Each row is where one point has got to under a steady rotation. How many steps took it there?
The counts run from 0 to 861.
2.284, 1.632, -0.190, 1.750, -0.364, -0.896, -1.166, -0.269, 0.080, 1.500, 0.696, 1.034, -0.370, 3.476, 0.220, -0.981, -1.703, 0.107, -0.887, -3.414, 1.300, -3.142, 2.815, 2.036, 0.852, -1.478, 0.412, 2.288, 2.423, 2.570, 1.185, 1.450, -0.874 | 12
2.079, -1.021, -1.750, 0.992, 0.659, -3.760, -1.119, -1.621, 0.970, -1.015, 0.760, 2.599, -1.834, 2.048, -0.152, -0.081, 1.161, 0.332, -1.176, -1.932, -0.282, -2.016, 3.112, 0.407, -0.959, -1.788, 0.693, 1.796, 1.046, -0.366, 2.958, 1.869, -0.470 | 474
2.860, -2.651, -1.436, 0.545, 2.179, -2.173, -2.405, 0.134, 2.542, 0.037, -0.758, 2.590, 0.851, 0.880, 0.010, 0.481, 0.028, -1.619, -1.189, 0.557, 1.590, -4.636, 2.603, 0.571, 0.780, -0.794, 1.743, 0.664, 1.236, 1.690, 1.894, 1.338, 0.900 | 553
2.734, 0.102, -1.378, 2.223, 0.830, -3.342, -2.915, 0.753, 1.552, -2.713, -0.612, 2.500, 0.683, 2.091, -0.154, 0.598, -0.621, 1.880, -0.670, -0.329, 0.444, -2.277, 2.276, 0.197, 0.933, -2.422, 1.436, 0.138, 1.893, 0.997, 2.331, 1.255, -0.802 | 293
2.825, -1.356, -0.477, 1.925, 0.294, -4.922, -1.413, -0.878, 1.521, 2.110, 0.467, 1.310, -1.622, 2.296, -0.402, -1.104, 1.526, -0.002, -0.841, -0.559, 1.874, -1.390, 1.603, 0.537, 0.011, -1.392, 0.628, -0.504, 3.190, 0.217, 1.960, 1.805, -0.994 | 242
2.553, -1.461, -2.337, 0.721, 1.348, -3.984, -0.429, -1.517, 1.367, -1.325, 1.317, 1.877, -1.710, 2.995, -1.861, -0.722, 1.193, -0.035, -1.109, -2.307, 0.131, -3.101, 2.317, -0.142, -0.032, -0.841, -0.339, 1.191, 0.904, 1.048, 0.960, 3.123, -0.222 | 479
2.958, -0.692, 1.005, 0.803, -0.286, -2.575, -3.322, 1.780, -0.379, 0.198, -0.113, 3.259, 1.050, 3.966, -0.523, -0.667, 0.210, -0.053, -0.274, -2.657, 0.781, 1.173, 1.955, -1.418, 1.146, -3.082, 0.584, 1.338, 0.616, 1.434, 1.936, 1.877, -0.874 | 708
1.714, -2.183, -0.392, 2.042, -0.559, -2.283, -1.348, -0.012, -1.336, 1.271, -0.247, 1.755, 0.707, 2.563, -1.292, -3.186, 0.671, -2.199, -0.876, -1.195, 1.644, -3.528, 1.909, 2.525, 0.404, -0.574, -0.017, -0.163, 2.040, 2.391, -1.863, 1.138, -0.118 | 613
2.914, -2.018, -0.310, 1.353, 0.774, -1.563, -1.930, 1.005, -0.315, 0.191, -0.658, 3.228, 2.209, 1.384, -1.229, -2.018, 0.468, -2.535, -0.923, -1.705, 0.192, -2.548, 2.681, 0.662, -0.644, -0.554, 0.120, 1.155, 0.190, 2.395, -1.722, 2.374, 1.833 | 144
2.709, -3.118, 0.352, 3.582, -0.595, -1.641, -3.277, 0.203, 0.303, 1.797, -0.495, 4.220, 1.477, 0.178, -0.812, -0.909, 0.888, -1.613, -1.278, 0.571, 1.662, -0.137, 2.308, 0.647, 0.238, -2.066, 2.681, 0.636, 1.335, 0.456, 0.710, 0.840, 0.285 | 371
3.004, -1.591, 1.119, 1.095, 0.680, -2.104, -2.352, -0.134, -0.001, 1.465, -0.926, 2.375, 1.723, 2.188, -1.892, -2.754, -0.045, -2.283, -1.490, -1.416, 1.752, -2.577, 0.327, 1.047, -0.594, -1.902, 1.924, -0.834, 0.476, 2.666, -1.283, 0.674, -0.689 | 788
2.653, -2.076, 0.475, -0.912, 1.407, -1.690, -1.222, 0.543, -0.636, 0.588, -0.988, 3.016, 2.834, 2.076, -0.991, -1.775, -0.126, -1.954, -0.862, -1.858, 0.016, -3.150, 2.922, 1.109, 0.008, -0.962, -0.187, 1.870, -0.355, 3.046, -1.261, 2.366, 0.629 | 143
2.763, -1.091, 0.691, 0.713, -0.189, -0.497, -0.939, -1.237, -0.406, 1.834, -0.179, 1.809, 1.163, 2.607, 0.421, -0.594, -1.164, -1.508, -1.526, -3.215, 1.278, -3.555, 2.798, 1.984, 0.640, -0.917, 2.153, 1.452, 0.233, 2.967, -0.626, 0.835, -0.795 | 391
2.646, -0.658, 0.141, 0.945, -0.865, -2.816, -0.311, -2.233, 0.615, 1.543, -1.122, 0.792, -0.404, 3.017, 0.773, -0.532, 0.318, -1.589, -0.279, -3.960, -0.063, -3.285, 2.925, 0.714, -0.411, -2.144, 0.496, 2.081, 1.689, 1.253, 0.138, 0.811, -1.505 | 860
2.152, -1.906, 2.410, 0.612, -0.481, -1.650, -1.851, 1.168, -1.138, 1.586, -0.930, 3.544, 2.779, 2.134, -0.973, -1.197, -1.297, -0.005, -1.297, -0.158, 1.429, -1.002, 3.440, 2.723, 1.135, -0.968, 1.720, 1.211, 0.660, 2.154, 1.618, 1.701, 0.061 | 368
1.858, -0.863, -1.048, 2.478, 1.804, -3.836, -3.433, 1.365, -0.512, -0.729, 0.635, 2.789, 0.626, 3.440, -1.122, -1.917, 1.514, -0.770, 0.008, -0.611, 1.204, -0.557, 1.304, -0.551, 1.006, -1.246, 0.269, -0.739, 2.133, 1.891, 0.002, 2.449, 0.009 | 71
3.343, -1.258, -1.525, 0.553, 2.140, -3.116, -2.190, 1.207, 1.257, -1.006, 0.861, 2.199, 0.289, 1.922, -0.222, 0.804, 0.130, 1.194, -1.713, -0.526, 1.703, -1.948, 3.059, -0.465, 2.020, -0.218, 0.510, 0.155, 0.325, 1.565, 2.532, 2.622, 0.537 | 717
2.530, -1.277, -0.805, 2.885, -0.718, -1.451, -1.756, -1.908, 1.685, 1.571, 1.415, 2.402, -2.510, 1.684, 0.207, 0.440, 0.101, -0.878, -1.333, -2.027, 1.447, -2.904, 3.119, 1.575, 0.391, -1.593, 1.415, 2.070, 1.841, 0.296, 2.763, 0.227, -1.093 | 5
1.323, -2.007, -1.579, 0.912, 0.538, -1.803, -3.021, 1.042, -0.514, -2.997, -0.426, 2.845, 0.905, 2.837, -1.717, -1.427, 0.782, -1.053, -0.339, -0.789, -0.913, -3.038, 1.902, 0.516, 0.439, -1.853, -0.859, 1.127, 0.689, 2.369, 0.061, 1.912, 0.041 | 308
3.690, 1.501, 0.471, 1.385, 0.395, -4.333, -0.490, -0.516, 0.628, 1.019, 0.804, 0.924, 0.363, 3.238, -0.407, -1.179, 0.286, 1.905, -1.702, -2.422, 1.563, -1.653, 3.010, 0.800, 0.428, -0.689, 1.246, 0.209, 2.186, 1.117, 0.393, 2.237, -1.467 | 452
2.026, -0.161, -0.254, 1.261, -1.503, -4.008, -1.403, 1.216, -1.547, 0.415, 0.594, 1.888, -0.189, 3.511, -1.428, -3.951, 0.394, -0.550, -0.826, -2.795, 1.240, -1.700, 1.305, 1.562, -0.204, -1.316, -1.123, 0.053, 1.902, 2.061, 0.575, 1.029, -0.289 | 234
1.048, -0.992, 0.787, -0.404, 0.392, -2.612, -1.337, -1.565, -0.761, 0.434, -0.151, 2.140, -0.021, 5.111, -1.564, -1.408, 0.510, 0.593, -0.669, -1.341, 0.669, -0.892, 1.646, 0.698, 1.042, -2.033, 0.762, 1.451, 1.223, 1.769, 2.871, 2.737, -1.740 | 63
3.132, -2.321, -0.897, 0.314, 1.822, -3.111, -3.391, 1.450, 0.179, -0.201, 0.197, 3.271, 1.129, 1.659, -0.409, -0.942, 0.243, -2.696, -1.291, -0.577, 2.066, -2.796, 0.624, 0.110, 0.578, -0.683, 1.049, -0.710, 0.348, 2.716, 0.543, 0.322, 0.942 | 760
2.715, -0.619, 0.501, 2.060, -0.262, -3.169, -3.117, 1.334, -0.901, -0.083, -0.511, 3.841, 2.257, 1.431, -1.510, -3.387, -0.132, -1.018, -1.830, -0.824, 1.281, -1.503, 1.286, 1.807, -0.891, -1.824, 2.349, -0.875, 0.544, 1.293, 0.226, -0.292, -0.468 | 794
2.699, -1.141, 0.145, 1.324, -0.242, -3.709, -2.006, 0.247, 0.819, -1.106, -0.997, 1.970, -0.003, 3.590, -2.216, -0.687, 0.593, 1.918, -0.349, 0.287, 0.742, -1.069, 1.530, 0.239, 0.560, -2.570, 1.006, 0.749, 1.700, 0.196, 3.163, 2.680, -1.877 | 282
1.838, -0.404, 0.665, 0.202, 1.343, -1.273, -1.611, 0.655, 0.602, 1.376, -1.971, 2.653, 1.967, 1.491, -0.827, -1.745, -0.882, -1.055, -1.447, 0.037, 0.929, -3.257, 2.732, 2.328, 0.469, -0.384, 0.533, 2.121, 2.538, 2.406, 1.797, 2.519, 1.144 | 571
0.407, -3.183, 0.422, 1.295, -1.632, -1.842, -2.076, -1.066, -1.689, 1.042, -0.439, 3.086, -0.336, 2.771, -0.979, -2.805, 0.923, -2.756, -0.501, -1.809, 0.462, -2.893, 1.944, 2.525, -0.258, -1.195, 0.957, 1.727, 1.169, 1.667, 0.144, -0.057, -0.554 | 607
1.929, -3.663, -1.381, 1.621, 1.468, -1.649, -2.009, -0.979, 1.917, -0.113, -1.256, 3.200, -0.024, 2.012, -2.455, -0.005, 1.253, -0.794, -0.615, -0.192, 0.283, -2.738, 1.579, -0.276, 0.447, -2.074, 0.595, 1.232, 1.658, 0.497, 0.625, 3.520, -0.014 | 315
2.714, -0.098, 1.128, 1.900, -1.332, -3.836, -2.409, 0.890, -1.624, 1.329, -0.268, 0.589, 1.314, 3.060, 1.030, -1.122, -0.277, -0.484, -0.510, -2.453, 1.369, -2.102, 2.702, 1.559, 1.126, -1.383, 1.532, -0.296, 2.165, 2.284, -1.301, -0.357, -1.574 | 629
2.998, -0.359, -2.214, 2.672, 0.985, -3.925, -3.491, 1.427, 1.185, -2.215, 0.173, 2.177, 0.184, 2.046, -0.518, -0.014, 0.477, 0.416, 0.220, 0.006, 0.607, -2.027, 1.996, -1.089, 0.466, -2.103, 0.623, -0.113, 1.723, 1.005, 0.795, 1.350, -0.427 | 292
2.433, -2.144, -0.620, 3.389, -0.544, 0.491, -2.873, 0.408, 0.267, -0.850, -0.406, 4.338, 1.541, 0.851, -2.553, -1.668, -0.078, -0.670, -1.059, -1.035, -0.324, -2.087, 2.056, 1.764, -0.646, -2.152, 2.099, 1.730, 0.637, 1.117, 0.222, 1.671, 0.293 | 354
1.331, -0.227, -0.099, 2.195, -0.154, -3.477, -1.725, 0.245, -1.599, 0.378, -0.560, 2.941, 1.265, 1.452, -0.635, -3.810, 1.162, -2.504, -0.913, -2.040, 0.018, -3.324, 2.670, 2.350, -1.364, -0.569, 0.499, 0.836, 1.758, 1.402, -0.942, 0.797, 1.213 | 822
1.953, -2.913, -0.507, 2.733, -1.558, -1.572, -1.607, -0.388, -1.629, 0.889, 1.035, 3.552, 0.012, 1.616, -2.187, -3.575, 0.694, -1.080, -2.119, -1.238, 0.628, -1.659, 2.782, 2.565, -0.678, -0.380, 1.755, 0.972, 0.685, 0.955, 0.698, 0.754, 0.611 | 399
0.984, -0.312, -1.705, 1.043, 0.444, -3.660, -1.513, -0.789, -0.125, -1.946, 0.168, 2.402, -1.771, 3.285, -1.287, -1.306, 0.247, 0.851, -0.998, -0.615, -0.200, -3.290, 2.244, 1.328, -0.159, -1.416, 0.154, 1.797, 1.761, 0.780, 3.170, 2.062, -0.653 | 265
2.014, -3.451, -1.594, 2.965, -1.619, -3.847, -1.620, -1.436, -0.331, 0.245, 0.744, 2.268, -1.752, 1.790, 0.101, -0.240, 1.022, -0.174, -1.128, -0.783, 1.084, -2.181, 2.915, 2.307, 0.589, -0.881, 1.891, 0.203, 0.668, 0.051, 0.756, -0.208, -1.616 | 637
3.028, -0.722, -0.637, 1.915, 1.895, -2.466, -3.614, 2.547, 0.237, -0.070, 0.321, 3.995, 1.662, 1.936, -1.478, -2.004, 1.035, -1.667, -1.421, -0.452, 1.345, -0.066, 1.232, -0.687, 0.095, -1.422, 0.974, -0.002, 1.532, 1.796, 1.000, 2.015, 1.442 | 749
2.599, -0.974, -2.053, 3.895, -0.446, -4.036, -2.650, 1.517, -0.368, -1.449, 1.682, 2.599, -0.591, 2.133, 0.971, -0.451, 1.386, 0.410, -0.409, -2.197, 0.043, -0.754, 3.531, -0.460, 0.579, -1.601, 0.102, 0.803, 1.782, 0.272, 0.530, 1.035, 0.058 | 676
